One turn sends every row of this set to another row. A few are shown first. Where does it send the rows asked after them?
guk: -61  9  -16  1  9  -3  12  -26  -40  33  15  -1  33  -5  15
Dima: -44  -27  -16  15  46  1  23  12  -10  32  10  14  24  29  -7
simi: -59  10  -22  8  7  1  10  -25  -35  38  21  -2  30  -5  12
fam: -6  -2  -24  5  31  12  4  -13  5  19  -9  -1  10  20  0
bibad: -17  0  -9  3  37  -11  55  -9  -1  40  -4  8  10  9  -8
rofod: -30  -16  5  -6  19  -10  6  5  -18  24  -4  24  -4  23  -4
tif: -63  10  -17  -2  20  -3  21  -19  -38  38  16  -9  37  -3  21
Nefi: -6  -12  -21  2  33  9  7  -4  5  23  -12  -12  14  11  0
Sadup: -15  1  -24  5  37  14  1  -10  6  16  -9  -9  9  18  -2
demat: -64  10  -43  4  15  -23  28  -4  -36  -5  -6  -2  19  11  8
Dalur: -53  13  -42  -3  8  -25  21  -4  -36  -7  2  -2  12  14  12
manu: -62  -2  -2  -6  11  -1  13  23  -25  22  -3  5  39  10  -4
lomi: -14  0  -12  3  32  -17  54  -12  -8  43  -2  15  12  10  -7
Kov: -20  5  -19  5  40  -14  57  -7  3  35  6  8  5  18  0
Molan: -59  10  -32  -2  6  -27  23  -5  -33  -10  -1  -4  17  6  8
gurog: -65  7  -24  6  14  -2  17  -21  -34  35  14  -1  40  -2  26
rik: -17  0  -11  2  37  -14  51  -15  5  33  4  18  6  14  1
kot: -55  4  -13  23  5  -15  15  3  -24  16  14  25  23  39  11
muvi: -2  -3  -18  -7  30  10  3  -9  -1  24  -7  -10  15  15  3
gugi: -60  13  -36  -2  19  -26  29  -5  -37  -6  -13  -1  20  14  7

lomi turns into -> simi
kot turns into -> Dima
And these:
Nefi turns into -> Molan
tif turns into -> muvi
guk turns into -> fam

One turn sends every row of this set to another row. A few are shown first. Where does it send the rows asked after them?
zisol: 17  -8  10  -18  -2  7  6  -22  7  33  5  0  -22  -7  -1  22
dil: -12  15  4  16  9  6  -11  8  16  15  -33  -10  6  22  5  -6
mimek: 10  17  -35  1  18  8  -14  -8  -26  2  -10  11  20  -21  -5  19
deme: 7  14  -39  3  16  8  -16  -4  -21  -6  -15  11  21  -17  -8  14
sodok: 9  -7  5  7  9  24  1  6  9  3  -23  -19  -3  29  1  -7
sur: -4  15  9  -8  0  -9  -6  -19  11  44  -5  7  -11  -12  3  20
Vopil: -11  29  -12  2  34  -2  -28  -10  -8  3  0  19  -10  14  9  -5
sog: 13  -13  4  -17  1  14  11  -19  3  32  3  -2  -23  -4  6  23
pid: 13  -23  -12  -4  16  20  25  -9  12  -3  -25  -12  11  10  -1  27
Kan: -19  23  3  10  6  -8  -11  -3  15  39  -25  4  0  2  10  10
lemor: 21  14  -36  -3  15  17  -7  -15  -23  -6  0  6  17  -20  1  11
kotag: 27  -18  9  -13  3  23  8  -12  4  10  -1  -13  -19  14  -7  8
butef: 16  -7  9  3  8  21  -1  3  10  -1  -20  -18  -4  28  -9  -6
tonup: -9  10  -5  12  26  2  7  -5  7  17  -40  -10  32  9  8  22
Buz: -15  26  10  9  5  -10  -16  -2  16  35  -24  1  5  3  1  7
fele: -5  15  10  14  9  5  -14  7  15  13  -31  -11  6  22  -4  -8
vabe: -8  18  -5  5  21  -4  11  -18  12  30  -26  -3  26  -8  19  29
Dopuv: 11  12  -41  4  15  14  -12  -4  -15  -15  -12  10  19  -14  -6  10
rikek: 17  16  -35  -2  18  12  -10  -14  -27  1  -3  8  19  -23  0  17
sapeg: 19  13  -40  -1  14  18  -7  -11  -16  -15  -3  7  19  -16  -2  8
pozo: -10  24  -14  -7  29  -5  -23  -18  -7  10  7  28  -20  3  9  6
liso: 23  -21  5  -10  5  29  12  -8  3  11  -6  -15  -18  17  1  8
zir: 0  8  -15  -17  29  1  -16  -19  -12  6  12  27  -29  2  4  14
reg: 14  -15  -12  -12  12  13  30  -24  16  11  -11  -4  4  -6  9  33
veme: 8  -4  -12  -15  33  11  -15  -15  -18  -3  10  18  -28  13  -2  8
zare: 2  4  -10  -8  14  3  23  -29  16  27  -11  0  12  -15  18  36
kipi: -2  19  -9  2  39  8  -26  -4  -15  -7  -4  11  -10  25  5  -7
potov: 9  3  -11  -6  37  15  -19  -7  -20  -10  1  10  -18  25  0  -2
furaf: 2  -9  -7  7  23  14  13  0  8  -1  -39  -15  24  18  0  21
sutez: -7  9  3  -7  -1  -3  0  -17  9  47  -7  8  -13  -12  10  25

reg turns into -> zare
zir turns into -> pozo
And these:
rikek turns into -> mimek
kotag turns into -> zisol
dil turns into -> sodok

One turn sends every row of this set to another row. A few are shown first. Where does it send the rows asked after them?
vupa: -27  -22  18  -37  1  1  -5  15  47  -7  10  22  23  -4  1  7  -34  -23  -13  -16  -20  -9  -37  8
Sako: -23  -17  24  -26  8  -13  -25  6  30  4  -5  29  14  1  8  24  -28  -5  -31  -8  -17  -13  -32  44
kofup: -15  -34  25  -27  -11  -5  7  24  58  -14  17  20  33  16  8  0  -9  -17  -35  7  -9  2  -37  26
fuzas: -11  -7  20  -20  4  21  10  13  30  -4  6  47  13  25  5  -11  -5  -26  -35  -2  -6  -8  -63  9
tobi: -35  14  1  -1  12  5  -5  4  -15  2  18  -4  19  19  -8  -18  -20  0  -29  -17  -5  -16  1  47
fes: -8  -9  16  -21  7  21  7  14  26  8  1  50  17  23  -2  0  -17  -21  -27  -4  -4  -6  -63  6
Vid: -18  10  13  -11  -11  14  12  9  49  8  6  29  13  21  7  0  -4  -30  -33  15  2  -13  -54  13
Gazo: -16  -29  30  -32  -11  -4  9  28  45  -20  22  23  35  18  -1  -6  -13  -22  -20  -6  -17  0  -42  22
tuk: -28  -20  -22  8  15  20  -10  20  35  -6  24  25  11  -13  -5  -8  -24  7  -25  -6  28  1  0  44
vibab: -30  -16  -17  2  21  24  -6  21  23  -8  27  31  5  -17  -5  -9  -21  7  -15  -19  22  -4  -2  37
rubav: -21  -24  25  -36  -5  -1  4  24  40  -16  17  23  28  8  -3  -2  -25  -23  -9  -18  -23  -6  -42  12
tono: -32  1  1  0  31  11  -8  -8  -3  -6  20  -4  20  18  8  -24  -7  -3  -54  1  4  -16  -2  39
lasuk: -30  -19  -20  1  22  23  -10  19  24  -12  27  31  5  -15  -6  -14  -28  4  -17  -21  20  -3  -4  37
gunuz: -30  -15  -12  -1  19  25  -2  26  16  -19  35  33  4  -12  -9  -19  -18  4  -11  -26  16  -5  -6  37
fim: -7  -7  20  -21  5  14  14  15  20  6  10  28  29  31  -3  -10  -11  -33  -28  -1  -4  -10  -57  -3
rame: -27  -9  2  0  25  6  -11  1  -11  0  13  5  20  21  6  -19  -10  8  -58  -5  2  -7  -1  53
Zoval: -39  12  -1  -3  19  6  -9  -4  -9  -1  16  -5  11  11  2  -19  -19  -2  -39  -14  -5  -21  2  47
vud: -15  2  18  -14  -6  15  13  10  42  -5  9  36  11  25  11  -10  1  -31  -38  8  -2  -12  -60  13
nudof: -16  0  11  -19  9  13  5  4  32  18  1  21  22  16  2  5  -21  -33  -28  5  -1  -17  -50  -9
Vadom: -35  15  -1  0  19  9  -4  -2  -10  5  19  -10  27  19  -9  -15  -21  -2  -26  -7  3  -18  0  36
Puf: -23  -9  38  -30  -2  -14  -11  16  18  -21  13  27  14  15  4  2  -15  -17  -18  -19  -29  -17  -39  48
tubo: -36  0  -1  -1  26  7  -13  -5  -7  -1  13  1  12  13  9  -19  -13  1  -53  -8  -1  -16  1  49
Fubi: -27  -16  -14  12  5  18  4  28  35  -12  34  21  12  -4  -5  -12  -6  8  -25  0  29  0  1  51
vife: -26  -17  -18  11  3  16  -1  25  38  -11  31  19  15  -2  -6  -14  -12  5  -28  1  30  3  -2  52
demum: -28  -13  -8  3  7  19  4  29  21  -30  42  25  10  0  -11  -33  -11  -3  -14  -20  16  -3  -9  45
vuda: -26  -12  32  -31  9  -11  -21  9  20  -9  4  32  11  3  6  13  -27  -11  -21  -21  -26  -17  -38  41
Vav: -11  -1  10  -18  0  18  6  13  33  21  -3  41  20  20  -6  9  -23  -19  -22  1  1  -6  -57  4
nuna: -25  -11  5  0  33  12  -6  -2  -12  -5  18  3  29  26  3  -26  -6  4  -53  -1  6  -8  -5  42
velu: -28  -14  -7  3  11  22  6  32  19  -27  41  29  8  -3  -9  -27  -7  1  -12  -21  17  -3  -7  44
Pofe: -38  13  -2  1  25  10  -6  -9  -2  -1  20  -11  19  14  3  -20  -14  -6  -41  -2  3  -20  1  36
rol: -15  8  9  -13  -11  14  9  11  45  20  -1  30  17  19  -1  11  -18  -24  -26  11  3  -11  -53  10
mag: -28  3  5  1  11  5  -4  11  -19  3  18  0  29  28  -12  -19  -17  6  -32  -14  -1  -8  -1  53
beboz: -9  -8  18  -15  3  10  11  7  39  10  7  20  25  27  10  -4  -4  -34  -45  18  4  -11  -52  3
Piz: -19  -32  18  -27  -4  -5  -1  15  65  -4  9  17  28  4  13  10  -17  -17  -39  10  -7  -1  -33  21
duga: -19  -9  39  -22  -14  -18  -5  20  26  -18  15  21  21  24  3  3  -5  -14  -24  -6  -22  -12  -37  57
fego: -17  -13  34  -17  -15  -20  -9  16  37  -4  8  17  23  21  7  14  -6  -7  -34  7  -14  -7  -32  58
baza: -26  -14  -11  9  -1  16  6  30  31  -24  40  20  14  4  -8  -26  -5  0  -21  -6  24  1  -5  52
keta: -26  -15  -7  9  3  18  8  32  28  -22  41  23  12  1  -6  -23  -1  3  -20  -8  23  -2  -4  50
Namov: -27  3  1  -2  20  11  -3  5  -18  5  20  -3  35  28  -15  -18  -21  4  -27  -9  4  -10  -3  37
sen: -28  -18  -19  8  14  21  -4  22  34  -5  27  25  8  -14  -4  -5  -17  9  -23  -6  28  -1  2  43
zoga: -6  -9  22  -17  3  12  14  13  29  4  10  25  29  33  4  -11  -4  -32  -40  9  0  -9  -55  3
sitos: -26  -26  14  -32  2  -3  -7  9  61  -1  5  19  22  -7  11  14  -30  -20  -28  -3  -11  -7  -33  12
Sefe: -11  -2  15  -23  7  14  9  10  22  12  6  26  26  23  -4  -2  -21  -33  -22  -3  -5  -14  -55  -8
zigo: -14  -1  11  -15  6  11  7  3  40  16  3  18  22  19  9  3  -13  -33  -40  14  3  -15  -48  -2
lekif: -21  -10  4  -1  28  12  -2  5  -19  0  19  4  37  31  -9  -23  -14  8  -39  -6  5  -5  -6  42
zude: -19  -18  26  -19  -5  -17  -20  10  38  7  -2  21  19  10  11  26  -18  -3  -38  6  -10  -8  -29  53
pamu: -31  -14  -14  -1  17  23  -4  24  18  -24  35  30  5  -10  -9  -25  -22  -1  -10  -27  14  -6  -10  38
Ralo: -23  -9  5  2  17  5  -5  9  -16  2  15  6  29  30  -6  -19  -12  10  -46  -7  2  -2  0  56

fego turns into -> zude
gunuz turns into -> velu
zoga turns into -> beboz
And these:
tuk turns into -> lasuk
tono turns into -> Pofe
Zoval turns into -> tobi
rubav turns into -> Gazo
rol turns into -> Vav

